In the rows, zero is written as 128.
Where one turn sends some rows of the set: a few examples, then the rows asked:
semaf: 140 124 136 130 130 136 135 130 116 107 121 120 143 108 145 146 130 145 107 143 159 120 129 145 125 147 116 120 138 128 117 112 118 126 107 144 114 136 147  94 143 126 113 114 135 136 130 118 127 123 148 124
mova: 166 130 123 127 117 134 153 129 119 150 128 121 144 127 125 138 126 137 121 154 138 118 114 108 132 157 142 128 119 114 116 133 132 130 135 118 114 145 128  80 142 125 125 131  90 141 137 116 123 129 145 127
Butu: 136 119 115 110 150 139 128 140 130 130 106 136 120 137 133 144 108 132 101 149 101 106 136 100 116 128 131 116 123 111 125 134 114 128 108 125 117 126 132 104 126 137 143 125 122 135 122 112 128 138 153 129
Tugos: 141 117 113 139 112 108 110 130 108 133 129 146 126 124 128 135 127 131 102 137 131 110 126 126 131 140 135 129 104 150 112 144 141 134  99 135 119 125 150 117 123 136 141 118 106 115 143 113 135 125 152 129
pesa: 167 116 118 122 111 133 142 134 121 148 135 124 143 122 128 130 124 142 119 152 142 109 112 108 126 148 145 127 128 130 112 136 142 123 127 120 117 138 129  69 141 123 108 121  94 136 137 117 119 131 147 130
naron: 135 110 117 132 125 126 147 117 134 137 118 133 142 121 119 113 130 123 116 130 128 103 133 108 111 157 137 125 109 122 131 134 126 143 133 146  91  94 145 104 135 116 112 121 120 126 126 114 110  98 152 129
Baluk: 132 121 117 137 118 101 116 127 104 126 129 139 133 124 119 130 124 134 104 140 130 114 114 131 131 136 134 126 105 149 114 143 131 131 103 144 115 127 134 116 140 128 138 130 108 115 157 128 134 127 155 144
kuvud: 141 134 142 114 129 138 141 136 111  99 135 107 143 115 138 134 139 116 124 130 114 105 102 119 126 139 120 123 122 124 116 111 127 120 118 143 113 125 161 104 136 113 125 130 117 143 122 117 123 118 144 118
Duzi: 134 105 128 122 133 130 131 125  95 101 112 103 135 133 124 135 135 134 128 129 131 130 110 124 115 131 144 127 108 133 126 115 107 123 112 121 108 102 148 106 119 120 116 131 122 149 104 125 140 126 154 134
gali: 124 117 126 129 139 122 139 120 140 134 118 130 140 121 123 114 128 132 117 131 137 105 134 114 107 151 141 126  99 127 130 137 121 135 137 142  96  93 134 112 154 123 111 130 124 122 136 126 126 107 155 141
Seduv: 162 105 132 129 140 138 111 136 110 128 135 122 124 130 139 134 125 139 120 141 143 134 121 133 109 141 147 139 112 112 126 132 120 128  96 126 121 127 154 120 116 115 115 109 131 141 121 121 147 131 148 114
dori: 137 104 108 101 151 141 118 132 128 132 115 129 125 128 128 132 117 140 103 142 105  93 137  99 114 126 130 116 129 120 125 137 117 126 101 124 120 112 129  96 124 136 130 119 120 135 123 111 119 140 148 136
Fike: 145 121 148 121 131 139 142 136 116 107 131 110 143 118 134 141 146 129 127 126 118 127 103 114 117 138 125 133 125 132 131 123 121 117 106 139 118 122 163  94 145 107 120 130 121 156 115 126 127 113 139 125
vub: 138 120 108 138 113 111 122 124 111 112 132 144 130 126 129 142 125 134  95 144 144 116 123 123 133 140 141 116 100 150 115 146 137 128 101 132 118 129 133 112 134 134 152 127 111 126 152 128 127 126 160 130
bop: 149 109 135 131 144 133 114 138 117 117 121 114 125 133 133 146 133 139 126 136 144 141 126 131 108 132 135 135 124 128 118 136 118 134 104 123 127 128 150 120 119 108 116 112 129 164 124 127 139 130 140 126
lavof: 138 111 135 137 131 137 150 130 137 132 116 129 133 117 126 115 126 119 107 132 134 116 129 117  98 161 147 124 108 122 126 140 122 131 138 134  99  97 141 104 143 123 107 122 130 121 140 123  99 110 159 134
pape: 145 114 114 143 122 111 125 129 106 123 133 139 124 121 133 147 123 133 104 146 128 110 121 136 127 136 134 131 102 152 112 144 131 132 106 133 110 133 141 111 132 137 152 120 104 113 156 123 133 123 156 137
mevet: 128 109 126 139 144 125 142 112 131 131 114 127 135 115 123 119 124 122 111 134 129 112 127 114  93 159 137 136  90 132 129 118 137 140 139 123  97 104 140  92 148 129 114 123 122 131 125 125 118 110 158 140
varek: 135 114 117 137 137 129 152 119 136 131 126 130 136 115 126 121 122 129 122 134 123 107 139 117 108 150 138 128 103 124 136 125 117 145 140 132  83  98 137 108 145 125 119 125 124 131 135 121 110 104 159 135
nutam: 137 121 127 139 124 116 114 126 101 127 132 130 121 118 121 129 134 123  95 140 119 117 118 135 124 138 140 127 109 147 113 143 137 133  98 123 126 120 143 115 125 146 146 132 104 120 154 121 117 131 153 137
dinu: 131 107 114 141 126 108 131 128  97 112 127 143 129 113 122 143 127 123 100 146 140 114 132 132 134 144 141 128 109 142 113 137 130 136 101 141 122 130 143 102 134 141 147 119 118 122 155 130 119 140 151 140
duzu: 149 130 133 123 137 139 141 129 116 110 137 108 149 107 132 133 140 116 129 137 119 114 107 124 115 137 126 128 132 118 138 123 137 119 102 146 121 120 156  95 128 104 124 128 121 140 113 117 122 107 147 116
muz: 132 115 114 129 133 130 148 106 135 124 122 133 140 132 125 116 127 132 108 130 133 109 133 103 102 154 139 122  97 124 134 133 128 143 131 128  91  99 133 102 145 125 119 136 124 133 130 128 116  99 160 134
gasa: 132 114 120  99 156 141 125 138 126 138 111 139 125 139 128 130 111 135  99 144 108 107 129 100 123 125 129 114 127 116 124 139 119 125 107 136 128 122 126 101 142 133 130 131 125 136 131 120 139 138 144 141
tabi: 169 127 129 129 116 123 131 136 113 151 119 124 142 121 133 123 129 133 108 145 138 126 112 116 123 154 150 124 115 128 114 136 141 121 135 106 114 137 129  78 139 134 110 133 101 147 142 121 118 136 140 128
fosu: 153 120 126 130 126 130 136 139 109 110 128 114 149 110 138 143 124 139 110 138 168 126 127 139 128 140 131 118 140 125 132 126 130 117 107 139 110 129 147  97 128 117 113 109 138 135 126 120 135 117 161 125
vezub: 137 107 123 104 153 137 130 135 120 127  99 129 123 124 131 132 123 123  93 136 106 104 134 107 120 138 131 103 134 114 125 146 119 120 111 129 118 112 131  95 127 140 142 129 132 139 133 119 116 133 143 137
bas: 142 101 127 109 161 130 126 149 124 123 108 130 120 140 123 137 114 134  91 137 109 110 131  89 112 145 141 123 121 104 119 134 118 124 110 130 112 127 135 102 136 140 132 113 125 141 135 114 130 137 149 130
gana: 141 106 106 111 150 147 121 140 128 122 116 144 120 136 125 136 117 142  96 145 103 114 129  96 112 131 131 108 115 108 125 140 119 130  99 122 120 124 126 108 140 134 134 125 125 140 135 116 126 131 148 130
Muven: 161 126 115 128 121 141 147 134 123 136 133 129 144 123 122 132 139 135 124 157 136 115 111 105 122 147 147 118 117 117 114 142 149 127 129 115 121 138 126  83 151 122 118 136  90 145 144 122 123 116 142 125
Dute: 147 111 124 117 141 126 119 117  97 109 125 105 142 124 135 133 139 134 119 131 121 114 115 125 107 134 136 133 107 126 141 115 121 115 106 114  98 104 144  99 110 124 117 130 116 137 103 125 146 123 156 128
buvof: 136 102 129 116 136 128 121 115 101 107 121 113 126 129 135 136 135 127 131 139 119 114 112 137 109 147 136 128 107 130 120 104 118 123 119 115  99 114 142 104 116 118 113 135 107 144 105 132 140 134 153 133
Lono: 157 132 124 121 123 129 135 132 125 151 124 124 149 123 121 125 130 135 122 159 137 117 108 105 129 144 143 126 114 119 115 137 132 122 135 125 125 135 115  81 149 114 112 134  95 144 140 123 129 136 138 132
fivi: 149 137 126 130 120 121 137 138 113 138 128 111 144 117 118 133 136 126 123 150 132 109 113 100 124 142 141 126 122 110 112 135 151 132 137 112 122 145 138  79 141 128 125 128  99 150 143 122 119 129 142 130
Soliz: 154 110 143 131 139 131 116 135 117 121 124 115 117 139 138 136 128 139 115 146 145 127 128 133 109 144 135 137 120 112 105 123 114 140 112 127 112 126 141 122 112 118 110 109 129 151 136 121 150 126 146 113
mos: 140 124 137 140 128 126 139 138 115 103 115 108 147 118 135 147 134 143 115 130 163 136 122 135 123 139 118 125 132 139 123 123 125 123 105 133 128 123 144  95 137 126 112 121 133 141 123 112 140 116 156 125

Butu goes to -> pape
muz goes to -> gana
mevet goes to -> bas
Now these:
buvof goes to -> Soliz
nutam goes to -> tabi
Fike goes to -> Duzi
Seduv goes to -> fosu
dori goes to -> Tugos
gasa goes to -> Baluk

Where one turn sends some rows of the set: a few examples, then the rows asked:
gorim: 136 138 119 133 143 112 133 108 124 128 130 113 148
Koler: 128 128 127 122 123 122 104 118 141 149 114 141 118
koz: 136 138 118 132 125 119 132 136 124 146 150 119 127
dol: 123 128 121 130 113 106 123 126 122 117  98 127 113
benem: 127 123 135 108 152 102 123 133 107 134 114 118 125
Nogi: 132 141 106 129 134 126 126 139 121 124 141 109 119
tun: 131 142 110 136 129 126 126 103 116 140 133 110 137
Livur: 122 123 122 110 122 115 118 126  97 151 120 116 113
vor: 127 128 143 130 121 112 127 124 126 133 108 149 125
Fefet: 124 139 122 130 144 116 105 124 129 122  94 125 109
zom: 129 141 108 136 127 126 130 104 112 132 130 109 136
Pelum: 128 124 136 107 154 102 118 131 111 141 116 120 125
Suzol: 135 143 124 137 138 118 141 141 114 126 141 119 127
lepor: 136 146 119 132 150 125 123 137 128 141 143 116 125
Fulol: 125 134 122 121 145 127 102 123 134 122 102 134 113
pab: 135 140 116 132 147 115 128 107 125 126 130 110 145
naso: 121 124 118 107 127 118 113 125 100 147 118 112 111
nereb: 128 131 120 125 125 111 101 118 143 151 107 130 114
Bitik: 123 125 121 124 116 120 121 126 122 110 103 135 113
tep: 128 134 142 137 124 103 123 123 128 145 102 141 122

Fefet goes to -> dol
Bitik goes to -> vor
gorim goes to -> tun
Now these:
lepor goes to -> Nogi
benem goes to -> Livur

Where one turn sends some rows of the set: a few examples, then the rows asked:
bute: 136 111 127 132 137 138 144 122 133 141 136 134 136 139  98 139 138 112 138 124 123 119 135  91 143 121 133 119 128 117 125 124 117 112 131 129 142 138 144 112 150 126 132 115 129 123 132 175 128 106 137 119 126 133 141 112 117  95 130 132 111 121 126 118
bap: 161 142 148 128 128 119 130 136 131 108 133 134 102 151 123 150 116 130 126 132 118 148 132 107 107 143 135 116 128 122 124 129 105 144 137 128 115 124 132 133 148 142 145 116 134 135 150 123 118 123 136 147 155 140 126  95 149  88 121 128 138 122 128 118
lutos: 120 108 118 132 142 141 139 118 141 163 146 122 140 132 101 119 129 121 130 148 122 117 128  86 155 129 122 119 119 126 128 129 119 119 137 131 126 130 138 121 141 120 129 136 129 123 134 146 119 118 144 140 151 129 141 133 118 113 120 143 122 120 103 122
giri: 126 108 117 131 139 143 131 120 140 162 146 123 139 140  96 121 120 116 123 144 125 126 125  83 155 129 116 114 110 129 135 134 117 120 129 135 126 133 139 130 140 118 125 129 130 127 135 147 123 115 149 143 150 118 142 131 119 112 113 140 114 122 110 127
vig: 152 139 152 131 127 113 138 136 133 110 132 138 104 149 121 140 111 127 129 124 112 151 127 117 118 140 125 107 123 118 134 120 111 147 134 137 108 129 120 138 150 140 151 121 133 138 147 115 120 129 132 156 161 130 119 106 149 101 119 140 141 122 122 118
fon: 120 142 143 128 126 130 144 129 117 162 116 128 134 117 110 149 106 113 120 128 139 128 111 121 145 107 138 122 109 123 120 128 121 121 129 143 114 130 133 122 151 116 109 144 108 132 104 150 117 109 127 127 119 111 141 121 158  96 119 142 124 124 122 116
Tafer: 160 129 150 128 129 120 134 135 133 115 130 119 107 143 116 145 109 134 129 127 121 144 133 114 114 137 135 113 129 126 128 121 108 152 125 134 101 131 121 138 143 145 148 121 140 137 154 125 118 132 137 167 162 129 127 100 140 104 118 136 136 126 121 119
ges: 132 126 141 132 142 137 141 130 123 138 113 125 135 123 102 150 130 117 136 111 137 121 126 113 141 103 145 130 115 118 113 118 121 122 123 137 132 144 130 118 154 122 120 126 118 131 112 170 126 107 129 119 109 125 137 108 143  94 126 131 114 133 130 115
Lano: 115 131 129 130 124 135 138 124 127 166 132 137 130 131 107 129 105 106 113 138 126 133 107 100 165 124 116 120 108 120 133 129 123 125 129 148 119 133 126 137 147 110 117 142 113 130 112 132 120 116 135 133 149 105 137 135 146 110 109 150 121 121 111 127
Kav: 125 139 138 133 130 134 140 128 125 161 118 132 136 113 115 145 110 119 118 134 139 118 111 111 151 105 137 132 114 122 107 128 119 126 133 136 118 130 130 124 152 117 114 153 109 137 103 144 113 115 129 123 123 118 136 125 164  91 125 144 129 122 119 115
gubu: 162 134 148 119 130 125 132 138 135 120 131 113 105 143 118 142 115 134 128 132 123 146 133 112 112 141 136 114 128 131 126 124 112 151 130 136 100 135 124 137 141 144 148 120 139 136 156 123 118 129 138 164 163 131 130 100 136 106 118 132 133 127 119 118
Bano: 151 146 151 125 125 115 136 136 133 113 130 138 100 150 123 139 116 125 128 127 112 152 126 115 120 146 125 113 123 118 132 120 116 148 136 140 110 132 120 140 149 138 149 119 130 134 145 111 120 124 130 150 166 133 122 106 148 102 117 136 140 124 121 119
Sito: 150 134 158 132 129 122 146 135 129 109 126 132 104 142 126 148 116 126 134 124 121 143 131 117 110 137 139 119 123 121 122 120 110 156 131 136 109 133 113 144 149 142 148 117 128 139 146 122 119 126 137 158 159 130 126  90 154 102 112 140 136 134 124 120
kig: 137 123 136 135 147 140 137 129 131 140 115 125 138 118 103 146 133 125 135 116 136 113 127 105 148 103 144 141 120 117 100 117 121 130 124 130 134 144 123 122 153 122 123 134 119 135 112 165 122 113 132 120 117 131 134 112 146  97 130 134 120 131 126 115
fug: 160 144 154 122 126 120 136 140 134 125 130 125 110 141 127 144 111 134 124 133 124 148 124 118 100 135 136 109 120 134 122 131 109 145 144 135  98 131 129 139 142 141 148 125 129 145 147 117 113 129 138 154 151 130 130 100 155  95 119 135 138 123 124 113
gev: 129 135 140 131 132 136 135 132 122 160 116 132 137 123 112 144 108 118 114 129 141 127 107 107 146 104 132 123 101 124 112 129 117 125 127 141 120 133 131 135 152 117 115 144 111 141 100 145 114 114 131 124 114 108 137 123 163  92 121 142 124 130 128 119
zov: 105 134 132 129 126 133 141 122 128 166 134 133 133 127 104 131 109 104 121 140 123 133 115 111 159 123 121 116 108 125 141 137 125 119 134 146 114 131 131 122 145 109 113 138 111 125 119 137 125 109 134 137 150 112 139 130 145 110 105 147 119 116 102 124
Pak: 158 135 150 134 126 118 132 135 130 107 135 135 104 147 122 152 108 130 126 132 119 145 131 108 108 138 135 115 129 123 124 129 103 148 132 126 113 123 126 133 147 143 144 118 136 139 151 125 118 125 139 157 156 135 123  94 152  86 117 133 138 122 126 118
Neb: 116 110 122 131 137 139 142 114 136 160 145 123 138 139  99 121 127 113 132 143 119 124 129  93 151 133 123 111 113 127 141 132 119 113 134 135 124 129 143 118 141 121 126 124 127 118 137 153 124 109 141 141 146 125 146 126 114 112 117 141 115 122 106 122
fel: 108 131 128 134 131 135 140 122 133 164 134 136 132 122 110 129 114 110 121 142 123 124 113 104 166 121 119 126 112 121 127 131 127 126 138 143 119 132 123 125 146 109 118 148 111 129 115 130 120 114 137 135 155 116 133 134 148 109 109 149 125 117  99 122
ren: 157 135 155 129 126 119 143 139 132 123 131 130 113 141 125 143 110 132 127 132 121 146 125 117 100 131 135 105 121 130 124 128 107 146 141 134  99 131 123 140 144 143 152 124 131 145 148 120 114 132 140 160 153 126 125  99 155  97 119 139 138 125 125 115
guv: 137 112 120 136 141 138 140 123 139 142 140 138 139 135 100 136 139 120 137 130 121 114 134  84 150 120 129 132 133 113 114 122 115 117 134 125 147 137 136 115 151 124 133 125 130 126 129 168 124 113 138 117 133 140 136 119 123  97 133 135 119 117 124 118
Gofaz: 143 117 138 133 141 143 138 131 130 141 117 130 137 126 104 148 131 117 129 113 138 119 123  96 145 104 142 134 115 116 106 118 119 130 121 135 137 149 124 132 153 122 125 123 120 138 112 171 124 111 136 116 115 120 139 107 142  95 124 135 110 136 135 120
tam: 141 107 121 137 139 143 137 120 135 143 140 137 136 146 100 135 133 114 131 130 124 121 131  75 146 126 127 125 121 114 122 124 111 119 124 126 150 133 141 126 151 126 131 116 130 125 128 168 121 109 141 118 129 132 141 115 118  96 128 132 115 125 132 125
Pase: 154 139 157 124 128 124 141 138 130 113 122 126 102 140 127 147 120 127 132 124 123 145 132 119 111 140 141 124 124 122 120 119 114 157 132 140 109 138 112 143 148 142 145 115 126 137 145 122 120 124 135 152 159 132 129  91 149 105 115 136 133 134 124 120

ges goes to -> fon
gubu goes to -> bap
Now these:
Gofaz goes to -> gev
lutos goes to -> guv
Tafer goes to -> Pak

Where one turn sends some rows of the set: a few examples, then the rows asked:
lozez: 126 106 160 124 125 135 103 162 129 132 113 123 128 128 118 104 100 105 147 131 115 139 134 104 136 136 143
lar: 122 131 157 119 119 129 138 147 140 136 114 125 181 124 129 107 113 124 150 120 120 143 121 142 117 147 124
Sezo: 116 120 155 106 131 121 123 135 138 136 103 115 122 115 152 101  98  99 142 137 130 125 124 134  98 134 123
nuret: 128 134 159 124 126 132 134 146 142 140  98 128 176 128 121 108 111 127 152 111 113 144 128 135 117 142 127
Vumim: 119 132 154 111 122 124  93 137 138 147 119 114 143 122 138  99 129 121 138 126 104 130 144  98 127 130 121
dunav: 118 125 163 132 125 117 117 136 159 109 127 114 138 121 115  94 113 109 131 145 124 117 130 147 124 129 136
suvep: 113 146 162 125 127 121 117 167 144 111 105 128 142 131 123  95 129 100 138 128 106 154 135 145  97 130 131
niz: 112 130 167 130 108 127 127 162 149 107 115 120 140 135 125  84 130 114 126 130 125 134 130 138 102 149 129
luk: 138 134 147 117 143 158 126 155 121 128 111 140 125 140 132 111 124 130 136 129 122 131 124 142 123 134 121
kolaf: 119 150 172 113 118 136 114 147 133 118  93 143 120 128 118 101 128 120 128 118 115 147 132 139  97 131 133
rup: 126 135 160 119 129 131  93 124 138 133 118 124 140 129 133 103 129 110 138 124 103 137 139  94 127 140 124
kilu: 125 128 155 112 130 116 120 131 136 117 136 127 136 127 115 105 116 134 119 149 128 124 123 142 115 126 142
fini: 123 121 163 121 126 135 138 130 136 116  90 130 134 132 141 110 112 101 149 124 115 118 120 129 107 137 111
doviz: 126 113 164 114 126 133 136 134 135 122  99 135 133 129 150 113 117 114 154 131 123 117 118 135 107 139 108
sokuv: 118 137 155 111 113 136 104 144 134 128 104 119 117 120 117 108  96 104 139 130 125 139 124 110 142 134 148
Fad: 112 142 141 113 140 134 144 151 134 138 119 138 133 120 140 117 116 125 149 117 116 125 148 132 105 129 139
Luzo: 112 133 150 105 125 113 138 149 128 154 126 126 140 107 124 101 114 127 137 121 115 137 138 114  97 129 139
deni: 118 129 154 117 141 115 124 131 159 124  94 120 117 121 139 100 113 104 156 135 121 126 129 120 104 136 122
sipak: 124 138 155 127 113 153 133 156 123 131  96 118 140 127 115  95 120 107 133 114 109 125 123 141 129 126 113
Taz: 125 132 169 132 134 115 113 136 143 113 123 130 147 119 100 103 116  98 136 136 101 137 130 142 116 116 137
Zopev: 118 130 155 105 124 130  87 135 131 148 128 117 140 116 154 104 120 109 139 131 110 134 140 115 123 130 121
Zovib: 129 114 167 124 131 129 102 142 144 137 104 120 129 118 116  98 103 124 132 130 121 117 142 151 119 114 134
tibir: 121 126 159 112 133 127 109 176 134 128 114 130 140 133 141 100 122 123 134 135 121 151 136 156  93 133 130
Rut: 133 118 169 124 132 130 122 131 137 135 115 127 163 123 128 100  96 106 139 125 126 156 116 127 107 157 133
mero: 120 146 146 124 130 138 134 167 139 120 129 126 148 124 131 101 137 110 150 137 114 134 122 149 134 134 117
Neba: 125 122 144 101 132 118 102 160 124 132 113 123 132 132 122 115 108 120 147 148 116 148 123 108 134 126 140
Mebof: 131 138 143 126 140 156 122 168 123 139 101 125 141 133 126 104 115 112 139 117 108 138 134 149 124 124 125
vizo: 115 138 140 118 139 115 143 144 139 134 124 121 142 127 119 100 114 122 133 125 117 140 139 104  98 142 148
solef: 119 131 144 116 124 129 101 132 133 134 128 103 153 136 143  98 115 107 121 132 113 132 137 103 123 142 129
Luf: 125 138 163 116 127 120 115 130 133 127 107 129 128 118  97 105 114 125 122 128 107 125 134 135 114 107 140
Sab: 120 153 155 119 117 147 137 148 122 116 118 135 131 121 123 105 132 101 139 128 107 131 116 141 127 128 115
Dinel: 129 123 179 120 128 122 116 133 145 144 108 137 155 109 120  99 114 114 159 122 116 155 120 122 112 147 125
Bevos: 123 125 157 109 118 135  97 128 121 139 135 117 147 124 148 103 116 107 124 130 114 134 131 108 121 141 123
guvun: 108 148 140 119 132 131 151 147 134 128 126 131 138 120 139 116 114 110 144 118 115 125 143 132 104 133 140
tupap: 116 132 147 105 118 116 111 157 122 123 116 117 137 126 117 113 106  97 141 144 108 148 118 108 133 124 140
bukuz: 119 141 164 108 118 132 120 151 134 111 121 139 127 133 137 100 127 126 123 138 134 146 120 145  96 147 134
fulub: 137 109 166 120 145 124 104 145 131 131 130 133 146 124 119 109 107 125 132 142 118 136 131 153 113 121 140
gelan: 120 141 146 122 137 130  94 128 143 127 122 111 142 134 144 104 118  98 133 131 108 136 140 102 124 140 130
Besoz: 118 109 161 122 113 125 112 163 132 125 131 120 133 119 122 102 108  97 149 141 117 139 127 107 139 140 138
Bomo: 130 126 150 123 127 146 131 162 139 124 118 125 141 136 130  96 135 135 143 136 128 123 119 141 134 144 113
leke: 118 130 153 103 115 129 104 148 139 129 120 125 119 119 129 109 106 118 146 143 134 137 120 113 145 141 144
ros: 121 119 172 122 114 135 113 168 139 133  96 127 130 130 124  88 123 131 129 117 122 133 141 142  98 136 127

Dinel goes to -> Luzo
Mebof goes to -> luk
Now these:
kolaf goes to -> ros
Vumim goes to -> Zopev
Besoz goes to -> tupap
Taz goes to -> Luf
lar goes to -> guvun

